Each path below is one point turned by a fixed rotation once a step. After each direction that follows a path, write how fast that rotation turns it, in degrees per step (0 if it stays still).
Each turn is a multiple of 5 degrees from 10 to 175, or 0.
Each row of a path follows its step; steps can be skipped.

step 0: [ 0.83  1.57 -0.57  1.15  1.54  0.51  1.77  1.21 -0.74 -1.53  0.42 -0.35
 -0.63 -2.20 -0.13 -0.37 -0.43 -0.40  0.00  0.60 -2.98  1.17 -1.60 -1.08
  0.45 -0.80  2.24 -0.49 -1.21 -1.89  1.26  0.34 -0.38 -2.25 -1.01  0.70
 -1.04  2.05  0.32  1.19  2.78 -1.51  0.14  1.91 -1.92 -3.58  1.38 -0.52
  2.26  2.18 -1.93 -1.23 -0.97  0.15 -0.77 -2.78 -1.24 -0.48  1.56 -0.56
 -1.75  0.91 -0.38  0.86 -0.07 -0.49]
step 1: [-1.30  1.18 -0.38  1.06  1.65  0.11  0.07 -1.26  0.36  1.34  1.14  0.12
  2.16 -1.66 -1.63  3.58  1.30 -0.52 -3.38  1.24  0.28  1.02 -2.52 -0.72
  1.95 -0.12 -1.30  1.93  0.78 -0.79  1.10  0.52  0.20  0.00  2.31  0.79
  2.85 -1.01  0.86 -0.44  1.13 -1.23 -3.19 -0.83 -0.54 -0.94  0.25 -2.52
 -1.51 -1.24 -2.59 -0.24 -0.86  0.77 -1.05  1.10  1.45  0.97 -0.72  1.82
 -0.26  0.19  0.12 -0.34  0.87  0.76]
step 3: [-1.34  3.86  1.78  0.16 -1.16  0.48 -0.42 -1.73  0.19  0.00 -1.31 -1.06
  2.07 -0.15  0.19  0.33 -1.75  3.98 -2.43  0.53  0.73  0.37 -0.46 -0.48
  1.27  1.23  0.00 -1.39 -0.85 -0.28  1.98 -0.57  0.00 -1.37  0.09 -0.10
  0.43 -0.40 -0.09 -2.25 -0.34 -1.77 -3.26 -0.40 -0.97  1.52  1.91 -0.55
  0.55 -1.47  0.00 -4.06  0.45 -1.47  0.31 -1.07 -1.18  0.30  0.48  0.72
  1.20  0.80 -1.82 -0.05  1.20  0.04]
step 4: [ 1.13  0.28  2.41 -0.75 -0.58 -0.02  1.72  2.03 -1.52  3.05  1.66 -2.27
  0.94 -1.18 -1.39 -1.72 -0.88  0.65 -0.75  0.30  1.10  0.77 -0.30  1.12
  0.49 -1.89 -1.35  0.22  3.40 -2.25  1.90  0.71  1.68 -0.54 -1.11  1.62
 -2.09 -0.50 -1.70 -0.31 -0.73 -2.46  0.77 -0.21 -0.77 -2.11  1.00 -0.66
  1.98  0.25 -0.51  1.66 -1.08  0.43 -0.83 -1.99 -0.32  1.24  0.37  1.22
  1.22 -0.56  1.07  0.14 -1.31 -2.08]
step 9: [ 0.23 -0.44  1.98 -0.23 -1.12 -1.25  2.11  0.05  1.24 -1.93  1.63 -2.30
  0.33 -2.79  1.81  1.31  0.65  0.76 -1.66  3.07 -0.29  1.29  1.90  0.81
 -0.30  0.11 -0.26 -1.48 -0.36  0.46 -0.60 -1.75 -0.37 -1.00 -1.06  0.86
 -3.45  0.02  0.28  1.10  1.40 -2.43  0.30 -0.08 -2.33 -1.40  0.78 -1.26
  2.59  1.33  0.43  2.63 -1.39 -0.57  0.47 -1.13 -1.06 -0.41  1.41  0.23
 -1.25  2.02 -1.14  0.84  0.37 -1.08]
step 10: [ 0.28  1.34 -1.98 -0.83  1.23  0.64  1.73  0.42  0.31  2.08  4.42 -0.61
  2.12  1.28  0.28  0.63 -0.70  1.03 -0.59  1.66 -1.07  1.40 -1.36  1.54
  0.46 -0.08 -1.64 -0.41 -0.02  1.66 -0.05 -0.90 -0.27 -1.65  3.05 -1.75
  1.20 -0.88  0.42  1.79  0.31 -1.98 -1.82  1.76  1.54  0.29  1.65 -1.90
 -3.34 -0.60  0.53  0.13 -1.89  0.61 -0.23 -0.16  0.85 -0.87 -0.78  0.93
  0.19 -0.12  1.18 -0.58  1.57 -1.74]
step 11: [-1.22 -1.57  1.64  0.23 -1.38  0.08 -0.26  1.90  0.02 -1.15  3.05 -1.59
 -1.10 -2.02 -2.06  0.39  0.55  2.85 -3.12 -1.54  0.31  0.10  1.08  0.11
  2.02 -0.61  0.00 -0.97 -0.05 -0.15 -1.94  0.51 -0.11  0.13  1.73 -0.55
 -0.98  2.43  1.15 -0.47 -1.07 -1.23  2.57 -0.98 -1.40 -1.76 -2.39 -0.68
 -1.41  2.39  1.12 -0.15 -0.69 -1.11  1.29  0.06 -0.66 -2.33 -0.50 -0.44
 -2.24  0.38  1.87 -1.53  0.38 -0.23]
step 14: [-0.18 -0.70 -1.59  0.53 -1.17 -1.06  2.11 -0.18 -0.28 -2.10  1.03 -0.96
 -0.52 -2.11  3.15 -0.35 -1.75  1.47  1.53  2.75 -1.20  0.81 -0.81  2.34
  0.68 -0.48  1.40  0.68 -0.26  0.06 -1.15 -1.91 -1.50 -0.57  0.10 -3.14
  0.05  1.37  0.74  0.39  0.60 -2.09 -1.45 -0.91 -1.70 -1.39  1.26  2.59
  0.17 -1.54 -0.80 -1.32 -0.50  1.46 -1.83  0.54 -2.45 -1.99  1.00  1.25
  0.04 -0.43  1.07 -2.03  0.07 -1.02]
[ 0.01 -0.69 -0.25  0.12 -0.53  0.19  0.26 -0.04  0.11  0.19 -0.52  0.33
 -0.18 -0.08  0.01 -0.38 -0.01  0.18  0.07 -0.46  0.13  0.05 -0.12 -0.25
 -0.19  0.02  0.19  0.12 -0.32  0.57  0.78  0.19  0.18 -0.03 -0.31 -0.54
  0.06 -0.71  0.48  0.69 -0.42 -0.17  0.40 -0.54 -0.20 -0.14 -0.28  0.37
  0.37 -0.46 -0.29 -0.11 -0.14  0.04 -0.39 -0.78 -0.39  0.00 -0.86  0.39
  0.03 -0.43 -0.05 -0.62 -0.31 -0.23]	45
[-0.07  0.66 -0.34  0.55  0.25  0.03  0.51 -0.65 -0.14  0.19  0.30  0.02
  0.20  0.39 -0.37 -0.55 -0.59  0.02  0.15 -0.08  0.63  0.34 -0.09  0.18
  0.96  0.57  0.33  0.33 -0.78  0.45  0.05  0.13 -0.13  0.12  0.03 -0.06
 -0.18 -0.06 -0.11  0.06  0.21 -0.73 -0.07  0.47  0.47 -0.11 -0.06  0.31
  0.00  0.49 -0.30  0.30  0.40 -0.16  0.27 -0.60 -0.15  0.18  0.09 -0.28
  0.15 -0.15  0.12  0.64 -0.23 -0.31]	110
[ 0.13  0.37 -0.07  0.05 -0.11  0.27  0.41 -0.16  0.14  0.03 -0.16 -0.19
  0.20 -0.10  0.60  0.32  0.43 -0.64 -0.60 -0.10  0.18 -0.93 -0.22  0.26
 -0.35  0.08  0.11  0.29 -0.06 -0.33  0.62 -0.09  0.22 -0.30  0.17 -0.08
  0.56 -0.30 -0.41 -0.24 -0.20 -0.41  0.69  0.27 -0.17  0.30  0.15 -0.45
  0.00  0.46 -0.26  0.69 -0.38 -0.05  0.08  0.45 -0.40  0.24 -0.51  0.34
  0.68  0.19 -0.30  0.57  0.18 -0.59]	125
[-0.44  0.70  0.34 -0.28  0.01 -0.16 -0.78 -0.29 -0.02 -0.26 -0.37  0.18
  0.34  0.48  0.34  0.05 -0.11 -0.16  0.09  0.39 -0.44  0.34 -0.06  0.12
 -0.23 -0.18  0.34 -0.37  0.46  0.08  0.40 -0.16 -0.41 -0.25 -0.35 -0.90
  0.09 -0.75  0.06 -0.04  0.30  0.07  0.22 -0.14  0.01 -0.48 -0.11  0.43
 -0.25  0.24 -0.50  0.01 -0.28  0.20 -0.03 -0.13 -0.14 -0.53  0.05 -0.82
 -0.30 -0.25  0.30  0.43  0.83 -0.35]	155
[-0.43  0.10 -0.84 -0.30  0.04 -0.02 -0.22  0.37  0.09  0.11 -0.09  0.04
 -0.13 -0.14 -0.20  0.27 -0.01 -0.02 -0.18  0.32  0.15 -0.39  0.10  0.78
  0.05  0.69  0.14 -0.08  0.09 -0.20 -0.07  0.04 -0.33  0.39 -0.14 -0.89
  0.06  0.14  0.03  0.12  0.77  0.17 -0.42 -0.46  0.25  0.47  0.19 -1.10
  0.00 -0.23 -0.03 -0.26  0.69  0.37 -0.21 -0.57 -0.51  0.31  0.15 -0.05
  0.38 -0.18 -0.47 -0.34  0.30 -0.16]	160
[-0.19 -0.12 -0.13  0.37  0.45 -0.25  0.37 -0.21 -0.23  0.16  0.21 -0.33
  0.51 -0.50  0.06 -0.77  0.65 -0.28  0.08  0.02 -0.65  0.04  0.44  0.14
 -0.20  0.33  0.23  0.16  0.43  0.28 -0.06 -0.25 -0.35 -0.17 -0.27  0.49
  0.11 -0.26  0.22  0.03  0.44  0.37 -0.60 -0.26 -0.45  0.33  0.08 -0.05
 -0.49 -0.46 -0.79  0.88 -0.39  0.20  0.02 -0.09 -0.22  0.25  0.20  0.09
 -0.68 -0.05 -0.08  0.13 -0.71 -0.21]	85
[ 0.41  0.47 -0.62 -0.05 -0.06  0.02  0.26 -0.19 -0.38 -0.36  0.03 -0.05
  0.34  0.51  0.24  0.04  0.23 -0.08  0.02 -0.21 -0.24 -0.18 -0.94  0.09
  0.20 -0.05  0.10 -0.59 -0.32  0.57 -0.13  0.38 -0.16 -0.16 -0.54 -0.17
 -0.80 -0.13  0.41 -0.28  0.04  0.54 -0.28  0.96 -0.90 -0.08 -0.19 -0.27
  0.38 -0.55  0.05  0.06  0.31  0.08  0.06  0.59 -0.12 -0.32  0.05  0.42
  0.24  0.05  0.10 -0.38  0.14 -0.05]	155
